One turning vector, and how many ticks it has turned:
The counts run from 0 to 742.
[1.03 -0.17 -0.76 3.10 -0.01 2.30 0.07 1.43 0.56 -1.98 1.16 -2.89 -1.09 -0.09 1.24 -0.93 1.51 -1.68 -0.95 0.41 1.53 -0.92 1.03 -0.67 0.25 -0.45 -2.34 -0.48 0.14 -0.62 -0.64 -2.77]  265
[0.33 -0.72 0.22 1.83 2.60 0.07 -2.17 0.30 -0.40 -0.43 -0.16 -4.20 -0.81 1.75 0.44 -0.02 0.88 -2.20 1.40 0.59 0.86 -0.40 0.72 -0.34 0.01 0.02 -2.30 -1.79 0.15 -1.73 1.42 -0.51]  65
[-1.47 1.62 -0.36 0.21 1.82 1.35 -0.82 1.15 0.60 1.60 3.03 -3.47 -1.70 0.21 0.72 0.79 -0.49 0.56 0.53 -1.82 -0.52 -0.70 -0.65 -0.65 -0.02 0.70 -1.47 -1.29 -0.63 -0.87 -1.54 -2.93]  524
[-1.53 -0.76 -2.37 2.94 1.13 1.27 -0.07 -0.83 -1.00 -1.61 0.68 -2.59 -0.86 1.94 -0.30 0.95 0.28 -0.19 2.98 -1.14 1.37 1.08 1.61 -0.31 -0.12 -0.82 -0.63 -0.54 2.26 -0.56 1.91 -0.08]  602
[2.71 -0.38 -1.34 1.19 0.66 1.56 -2.69 0.01 -0.38 0.95 0.19 -1.00 -1.20 0.73 -0.38 -0.83 2.06 1.59 0.01 -2.97 0.37 -0.01 -0.28 -1.71 -1.75 -1.62 -0.11 0.38 1.24 -0.68 1.07 -2.10]  360
[1.30 0.84 -0.82 2.05 0.85 -0.04 -1.36 0.70 1.07 0.67 3.82 -2.32 -2.47 -0.67 2.46 0.08 -1.43 0.46 0.75 0.15 -0.43 -1.78 -0.05 -1.27 -0.50 0.61 0.18 -0.78 -0.24 -0.37 -0.29 -2.43]  493
[0.41 0.82 -0.88 0.83 0.97 -0.48 -2.29 0.17 0.92 1.49 0.86 -2.37 -1.38 1.67 -1.82 -0.23 0.18 1.94 2.14 0.38 0.66 -0.44 -0.42 -1.27 -3.44 -0.86 -0.61 1.00 -0.02 -1.72 -0.55 1.52]  637
[0.54 1.53 0.37 1.36 -0.25 1.65 -0.12 0.04 2.44 2.23 2.09 -1.44 -2.20 -0.32 1.46 -0.16 0.98 1.93 -0.26 -1.62 1.00 -0.92 0.40 0.52 -0.84 -1.01 -1.17 0.39 -1.42 -1.73 0.76 -2.76]  335
[-0.37 -0.35 -0.76 1.20 0.43 2.06 1.09 -1.94 0.40 2.29 3.29 -0.18 -0.90 0.16 1.38 -1.42 1.32 3.00 2.51 -0.03 0.31 -0.37 -1.05 0.04 -1.38 -0.95 1.04 -0.91 -1.24 -1.86 1.03 -1.11]  691
[0.22 0.54 -0.18 1.92 -1.49 -0.55 -1.40 0.55 2.10 0.94 0.88 -3.07 -1.46 -0.19 -0.23 1.45 0.44 1.96 3.29 0.55 0.80 -0.82 1.13 -0.80 -0.38 -1.59 0.88 -2.11 -1.19 -1.58 -0.36 0.17]  282
[-1.66 0.05 0.86 1.37 1.92 2.45 -0.29 -2.12 0.62 0.25 2.10 -1.90 -1.90 1.61 1.20 2.05 0.32 0.13 1.46 -0.43 1.34 -1.78 -0.95 -0.90 -0.61 -1.46 -0.99 0.36 0.26 -1.74 1.26 0.54]  378
[-1.02 0.42 -1.25 1.48 1.13 -0.34 -2.44 -2.07 0.84 1.33 2.67 -0.55 -0.49 -0.99 0.15 -0.86 0.89 2.60 1.90 -0.27 -0.59 -1.66 0.44 -0.57 -1.44 1.33 -0.62 1.20 -0.11 -0.49 -0.46 -2.45]  175
[-1.13 -3.22 -1.11 1.71 -0.27 -1.57 -0.15 0.08 0.17 -0.16 1.52 -1.82 -0.62 -0.25 -0.24 -2.60 0.42 -0.77 2.57 -0.66 -0.29 -0.90 1.42 -0.76 -1.28 -2.06 0.60 -1.47 0.54 -2.00 1.89 -2.59]  213
[0.46 0.43 1.11 2.99 1.29 1.00 -1.53 -0.79 0.89 2.17 3.38 -0.12 -1.17 0.39 1.63 -3.26 0.69 0.55 1.50 -0.28 -0.22 0.99 0.33 -0.58 -1.66 -0.70 0.62 0.81 0.25 -1.09 1.19 -0.56]  721
[-0.52 -0.95 0.92 1.83 1.19 1.95 -1.56 -1.95 0.22 0.25 1.91 0.67 0.29 -0.02 0.60 -1.64 1.23 0.70 3.12 -0.64 0.01 -0.41 1.72 -0.06 -1.77 -0.04 -0.58 1.67 0.65 -1.72 2.38 -0.71]  404
[-0.14 0.17 -0.11 2.03 1.24 -0.02 -1.57 2.03 -0.10 1.02 0.85 -3.82 -0.09 2.46 -0.95 -0.83 0.09 -0.18 3.31 0.05 -0.47 0.94 -1.15 -1.46 -1.42 -1.35 -0.69 -1.60 -0.35 -1.32 -0.47 0.48]  699
[-1.58 1.26 -0.73 0.89 -0.19 0.22 2.05 -0.17 0.49 0.59 1.53 -3.28 -1.52 0.07 -0.24 -1.76 0.69 1.45 1.39 0.26 1.33 1.16 -0.31 -0.73 -2.97 -2.07 0.25 0.82 -0.72 -2.04 1.34 -0.12]  59
[0.03 -0.48 -0.80 2.35 1.76 -0.48 0.61 -0.45 1.22 2.71 0.77 -0.62 -2.30 0.84 1.18 0.36 0.14 -0.03 1.08 -2.27 0.12 0.06 -0.07 -0.26 -0.24 -1.75 -1.66 -2.73 -0.81 -1.81 1.44 -2.96]  210
[-2.12 2.92 -1.57 1.02 1.82 1.94 -0.29 -2.96 0.85 0.19 0.49 -2.83 0.00 0.25 0.02 0.29 1.32 -0.86 2.12 1.28 0.70 -0.46 1.60 -0.89 -1.37 -1.23 0.30 -0.45 0.07 -1.18 0.39 0.66]  733
[0.01 1.57 0.35 2.72 1.52 1.92 -0.91 0.52 0.03 0.84 1.45 -3.26 -1.60 -0.90 -1.40 -0.92 -0.20 -0.71 0.27 -1.84 1.01 0.66 1.68 -1.90 -0.74 1.41 -1.85 -0.71 -0.92 -0.54 -1.43 -1.87]  395
[-0.10 -1.16 -2.39 -0.05 0.69 2.77 -0.52 -0.54 0.03 0.73 0.83 -2.25 -0.51 1.70 -1.26 -0.30 1.27 -0.48 2.83 1.29 1.86 -0.96 0.94 1.45 -0.04 0.62 -1.95 -0.99 0.58 -1.84 -1.78 -0.89]  225
[1.68 0.69 -2.31 1.19 -0.63 0.02 0.04 0.45 -0.58 -0.24 0.71 -3.00 -1.64 1.60 1.97 0.43 0.65 2.15 1.47 -0.28 2.08 -0.28 2.26 0.55 -1.07 -1.09 -0.23 -0.71 0.03 -2.70 2.33 0.70]  158
[-3.03 -1.09 -0.21 0.90 0.00 0.50 0.61 -2.38 0.10 2.16 3.05 -1.39 -0.71 0.47 0.51 0.34 1.28 0.72 3.19 -0.87 -0.02 -0.64 -0.26 -0.54 1.01 -0.79 -0.13 -2.28 0.54 -1.18 0.43 -1.18]  629
[-1.53 -1.12 -0.01 2.30 -0.27 1.21 -0.59 1.52 1.24 1.42 2.92 -1.89 -0.11 0.75 -0.66 -2.14 1.42 0.88 1.86 -1.00 -0.62 0.44 2.05 1.61 0.19 -0.47 -0.51 -2.71 0.76 0.38 -0.76 -1.59]  498
[0.19 0.54 -0.47 0.55 2.05 -0.52 -2.27 1.07 0.27 -1.31 1.57 -4.14 -0.65 1.31 -0.89 -1.76 0.68 -1.35 1.33 0.24 0.16 -0.94 2.06 0.42 -2.72 -0.53 -0.22 0.11 0.65 -1.63 1.33 0.14]  319
[-0.57 -2.56 0.85 1.30 1.70 1.44 -1.27 -0.56 0.88 0.26 1.96 0.03 -2.04 0.99 -0.13 1.57 0.40 -0.07 2.90 -1.38 0.27 -1.41 0.31 0.87 -0.91 -0.05 -1.65 0.39 0.61 -1.73 1.58 -2.34]  149
[-2.60 -0.67 -0.33 -0.30 1.24 0.42 -0.27 -1.18 0.82 0.58 2.13 -1.17 -0.66 0.19 1.28 -0.92 1.49 1.58 1.02 -1.42 -0.70 -2.47 1.41 1.07 -0.42 -1.32 -0.13 0.20 0.87 -2.17 2.23 -2.77]  274
[0.17 -1.03 2.69 2.37 0.65 1.32 0.15 1.08 0.83 -0.66 1.67 -3.04 -1.38 0.85 1.75 0.35 2.22 -1.55 1.48 -0.19 0.80 -1.01 -0.41 0.11 -1.66 -2.66 -0.23 -0.97 -0.91 -0.89 2.61 -0.76]  696
[0.53 -0.50 -2.14 4.06 -0.30 1.77 0.35 0.37 0.81 -0.32 0.86 -0.99 -1.56 2.07 -0.92 0.13 0.58 -1.32 2.60 0.12 2.74 1.13 -0.26 0.52 -1.76 -1.35 -1.60 -0.22 -0.29 -1.23 0.37 -0.03]  540
[-1.84 -2.37 -0.90 1.25 1.84 0.93 -1.74 -1.29 1.03 1.47 2.08 -0.24 0.47 0.92 -0.75 -2.35 -0.16 -0.01 2.25 0.24 -0.82 -1.76 1.76 -0.65 -0.83 -1.05 0.48 -0.70 0.95 -1.26 -0.28 -1.91]  530
[1.15 -0.76 -0.92 1.99 3.39 2.85 -2.10 -1.50 -0.73 -0.96 1.68 -1.38 -1.84 0.62 -0.67 0.26 1.94 0.30 0.29 0.30 0.71 -0.91 1.11 -0.59 -1.06 1.23 -1.25 -0.32 1.59 0.46 -0.15 -0.39]  708
[-1.59 1.01 -0.47 1.07 1.03 2.82 -0.92 1.24 0.47 2.11 1.98 -2.88 0.58 -0.31 0.49 -2.77 -0.08 1.08 0.68 -0.82 0.35 -0.05 1.06 -1.43 0.43 0.35 -0.54 -1.90 -0.34 -0.77 -2.51 -1.89]  269
[1.09 -0.55 -4.31 0.61 0.53 1.60 0.47 0.62 0.02 -0.52 1.46 -2.51 -1.31 1.64 -0.05 -1.19 1.35 0.14 1.87 0.20 1.06 -0.66 1.13 1.84 -2.16 -1.14 0.54 -1.03 0.24 -1.08 1.14 -0.39]  287
[1.55 -0.60 -3.96 1.78 0.22 1.54 -0.39 0.46 -0.13 0.06 1.51 -2.09 -1.24 2.38 0.46 0.33 1.06 0.65 2.18 -0.93 0.91 -0.29 0.12 1.46 -1.16 -1.66 1.02 -2.05 0.79 -0.34 1.33 -0.35]  286
[-1.62 1.43 -1.07 1.60 2.17 2.66 -0.86 -1.07 1.21 0.20 1.32 -2.42 -0.12 -1.01 -0.54 -2.56 0.40 -0.89 0.43 -1.02 -0.06 0.37 2.87 0.11 -0.46 0.14 0.90 -1.32 0.31 -0.06 -0.54 -2.41]  142
[-0.51 0.46 1.24 2.05 0.88 -1.16 1.21 0.91 1.07 -0.06 2.51 -2.61 -2.46 0.77 1.27 0.86 0.04 0.68 1.62 -0.52 -1.08 1.02 1.62 -0.40 -0.33 -0.60 -2.40 -0.19 0.15 -2.78 1.19 -0.34]  725
[-0.67 -1.10 1.01 0.75 1.32 1.31 -1.62 0.35 0.76 -1.04 -0.32 -4.46 -0.60 0.31 -0.28 -1.93 2.10 1.03 -0.25 -0.62 0.10 -0.08 -0.39 -0.36 -1.40 -0.35 -2.27 2.04 1.48 -1.80 -1.55 -3.08]  551
[0.27 0.45 -0.93 -0.11 2.33 1.13 -1.72 0.92 0.29 -1.05 1.82 -3.64 -0.97 2.21 0.76 -1.28 0.26 -2.06 1.20 0.07 -0.06 -1.58 1.86 1.43 -2.14 -1.29 0.89 -0.24 0.81 -1.05 1.60 -0.29]  318
[-0.51 -1.29 1.97 1.49 0.55 1.83 -2.19 -1.25 1.13 0.75 2.53 -0.01 0.14 -0.24 0.71 -1.77 1.47 1.26 3.61 0.42 0.07 -1.12 1.51 -0.21 -1.68 -0.24 0.77 1.54 -0.04 -1.75 0.69 -0.47]  405
[1.61 -1.06 -2.09 2.11 1.16 0.67 -0.93 -0.01 -0.42 -0.60 -1.42 -2.41 0.15 -0.59 -0.23 -1.78 1.08 1.31 1.74 -1.83 -0.11 -0.51 -0.56 -1.74 -1.63 -0.40 0.05 0.10 -0.59 -2.38 0.56 -3.04]  488
[2.27 0.74 -1.58 0.87 1.69 0.57 0.41 0.53 1.51 -0.51 0.50 -3.51 -2.14 0.01 -0.11 -0.03 1.40 1.46 0.58 1.24 -1.16 0.37 -1.01 -1.44 -1.86 -0.20 -0.74 0.66 -0.23 -3.01 -2.01 -0.72]  133
[0.08 -0.88 -1.20 2.98 1.63 0.52 0.52 0.01 0.10 -1.36 0.57 -1.44 -1.75 1.14 0.33 2.01 1.38 2.75 2.50 -0.73 0.57 -1.00 0.71 0.07 -1.68 -1.66 -0.48 0.13 0.15 -1.96 2.91 -0.29]  664
[0.64 0.65 -1.85 -0.32 0.87 1.20 -0.44 -1.76 0.38 0.32 1.90 -3.22 -2.61 1.32 1.99 0.47 1.00 1.59 0.61 0.59 0.21 0.56 0.48 0.40 0.35 -0.34 -1.28 0.69 3.18 -1.65 -0.32 -0.32]  577
